[[ 11   1  21  27   3 -74 -22 -29 -76 -51  -8  -7 -33  31  39 -14]
 [-25  71  39 -17 -26 -31   2  51 -83 -35  22  34 -58 -15  46  -6]]
->
[[ -6  46 -15 -58  34  22 -35 -83  51   2 -31 -26 -17  39  71 -25]
 [-14  39  31 -33  -7  -8 -51 -76 -29 -22 -74   3  27  21   1  11]]

[[ -2  -8 -23  11 -82   4  42]
 [ 19  -5 -19   8 -52  12  31]
 [  5  -5 -17   6 -80  11  28]
 [-17 -18  -6  18 -75  16  22]
 [-14 -31 -14   8 -97   2  21]]
->
[[ 21   2 -97   8 -14 -31 -14]
 [ 22  16 -75  18  -6 -18 -17]
 [ 28  11 -80   6 -17  -5   5]
 [ 31  12 -52   8 -19  -5  19]
 [ 42   4 -82  11 -23  -8  -2]]

[[ 36 -29 -31]
 [-29  63 -88]
 [-91 -25 -21]
 [-37 101  60]]
->
[[ 60 101 -37]
 [-21 -25 -91]
 [-88  63 -29]
 [-31 -29  36]]

[[ 51   5]
 [ 41  20]
 [-32  25]
 [ 73  60]
 [-28 -12]
 [ 92  88]
 [ 30  23]
 [ 55  48]]
->
[[ 48  55]
 [ 23  30]
 [ 88  92]
 [-12 -28]
 [ 60  73]
 [ 25 -32]
 [ 20  41]
 [  5  51]]

[[ 56 -58 -75   0 -82]
 [ 83 -55 -72 -22  20]
 [  7  39 -13 -78 -70]
 [-62  79 -20  79 -75]
 [ 35  11  36  54  10]
 [-28  23 -37 -11  33]]
->
[[ 33 -11 -37  23 -28]
 [ 10  54  36  11  35]
 [-75  79 -20  79 -62]
 [-70 -78 -13  39   7]
 [ 20 -22 -72 -55  83]
 [-82   0 -75 -58  56]]

[[ 71  63 -27  58 -46  42  -4  66 -27  39 -47  41 -72 -44  28]
 [-79 -31 -24   3  65  -1 100 -46 106 -83  51 -57 -31 -15 -74]
 [-21 -22 -99 -21  84  71 -80 -46 -83  -3 -95  27 -94  -5  -7]]
->
[[ -7  -5 -94  27 -95  -3 -83 -46 -80  71  84 -21 -99 -22 -21]
 [-74 -15 -31 -57  51 -83 106 -46 100  -1  65   3 -24 -31 -79]
 [ 28 -44 -72  41 -47  39 -27  66  -4  42 -46  58 -27  63  71]]

[[-36 105]
 [-19  -3]
 [-10 -31]
 [  9 -22]]
->
[[-22   9]
 [-31 -10]
 [ -3 -19]
 [105 -36]]

[[-58  78]
 [-63  98]
 [  0 -58]
 [-33  94]
 [  0 -62]
 [ -9  60]
 [-16  21]
 [-18 -49]
 [-38 -13]
 [  9  35]]
->
[[ 35   9]
 [-13 -38]
 [-49 -18]
 [ 21 -16]
 [ 60  -9]
 [-62   0]
 [ 94 -33]
 [-58   0]
 [ 98 -63]
 [ 78 -58]]

[[ -72   89  -82]
 [ -31  -79  -30]
 [ -44   52  -86]
 [-103  -20  -94]
 [  87   30   81]
 [  55  -30   34]
 [  92  -22   92]
 [ -50  -73   -4]
 [ -27   93  -32]
 [ -26  -52    9]
 [ -30   90  -40]
 [ -67    4  -69]]
->
[[ -69    4  -67]
 [ -40   90  -30]
 [   9  -52  -26]
 [ -32   93  -27]
 [  -4  -73  -50]
 [  92  -22   92]
 [  34  -30   55]
 [  81   30   87]
 [ -94  -20 -103]
 [ -86   52  -44]
 [ -30  -79  -31]
 [ -82   89  -72]]
---
[[ 75 -21  57 -57 -23]
 [-66 -22  79 -49  82]
 [ 46 -30 -21  59 -82]
 [ 43 -27 -42 -17 -16]
 [-67 -61 -12  44  62]
 [-19  64 -68 -10 -54]
 [ -7  55  51  51  -4]
 [-35  17 -77 -29 -15]
 [ 38 -21  60  32  12]
 [-67 -12  84 -38  74]]
->
[[-23 -57  57 -21  75]
 [ 82 -49  79 -22 -66]
 [-82  59 -21 -30  46]
 [-16 -17 -42 -27  43]
 [ 62  44 -12 -61 -67]
 [-54 -10 -68  64 -19]
 [ -4  51  51  55  -7]
 [-15 -29 -77  17 -35]
 [ 12  32  60 -21  38]
 [ 74 -38  84 -12 -67]]

[[ -5  30  92]
 [-15  19  92]
 [ -4 -58 -37]
 [ 23 -18 -86]
 [ -1 -55 -37]
 [  9 -12 -34]
 [ 27   2 -72]
 [ -5 -27  50]
 [-15   8  59]
 [ 52  92 -28]
 [ 19  52  69]
 [ -4  24  30]]
->
[[ 92  30  -5]
 [ 92  19 -15]
 [-37 -58  -4]
 [-86 -18  23]
 [-37 -55  -1]
 [-34 -12   9]
 [-72   2  27]
 [ 50 -27  -5]
 [ 59   8 -15]
 [-28  92  52]
 [ 69  52  19]
 [ 30  24  -4]]

[[-20 104 -45]
 [ -3 -64  66]
 [ -9 -79  71]
 [-37 -35  56]
 [ -6 -85  84]
 [-34 -43  54]]
->
[[-45 104 -20]
 [ 66 -64  -3]
 [ 71 -79  -9]
 [ 56 -35 -37]
 [ 84 -85  -6]
 [ 54 -43 -34]]

[[-24 -10  96  42]
 [-64 -26 108  59]]
->
[[ 42  96 -10 -24]
 [ 59 108 -26 -64]]

[[ 26  19   4   4  70]
 [ 60  21  77  26  33]
 [-31  98   0 -22  32]]
->
[[ 70   4   4  19  26]
 [ 33  26  77  21  60]
 [ 32 -22   0  98 -31]]

[[ 26 -34  63  18  48  31  25]
 [ 67 -16 -22 -36 -55  12  79]
 [ 24 -30  64  20  51  18  24]
 [  6  -4 -23 -33 -14  50  20]
 [-33  24 -11  12  12  51 -43]
 [ 24 -31  62  18  49  29  24]
 [-27  35  -9  35   1   6 -50]
 [ 17 -37   3 -35   1  77  29]
 [ 63  -2 -33 -35 -61   4  76]
 [ 78  17 -12  -5 -51 -77  88]
 [ 16 -34  66  22  57  32  13]
 [ 19 -34  36 -15  36  72  32]]
->
[[ 25  31  48  18  63 -34  26]
 [ 79  12 -55 -36 -22 -16  67]
 [ 24  18  51  20  64 -30  24]
 [ 20  50 -14 -33 -23  -4   6]
 [-43  51  12  12 -11  24 -33]
 [ 24  29  49  18  62 -31  24]
 [-50   6   1  35  -9  35 -27]
 [ 29  77   1 -35   3 -37  17]
 [ 76   4 -61 -35 -33  -2  63]
 [ 88 -77 -51  -5 -12  17  78]
 [ 13  32  57  22  66 -34  16]
 [ 32  72  36 -15  36 -34  19]]

[[-71 -11  -4 -18 -51 -47  43 -44  22 -17]
 [-67 -16  -1 -14 -43 -39  42 -37  15 -17]
 [-45 -26  16   7 -12  -7  49  -5   5 -15]
 [ 98 -20  10  52  72  57 -26  71 -24 -11]]
->
[[-17  22 -44  43 -47 -51 -18  -4 -11 -71]
 [-17  15 -37  42 -39 -43 -14  -1 -16 -67]
 [-15   5  -5  49  -7 -12   7  16 -26 -45]
 [-11 -24  71 -26  57  72  52  10 -20  98]]

[[-59  90]
 [-31 -22]]
->
[[ 90 -59]
 [-22 -31]]

[[-65   2 -41 -47  59  54]
 [ 25 -64 -66 -30 -88 -88]
 [-35 -36  60 104 -16 -12]
 [ 40  51  92  29 -10  17]
 [-66 -83   9  93 -15 -24]
 [102  38 -29 -74 -29 -30]
 [ 93 -38 -39 -61 -20 -10]]
->
[[ 54  59 -47 -41   2 -65]
 [-88 -88 -30 -66 -64  25]
 [-12 -16 104  60 -36 -35]
 [ 17 -10  29  92  51  40]
 [-24 -15  93   9 -83 -66]
 [-30 -29 -74 -29  38 102]
 [-10 -20 -61 -39 -38  93]]
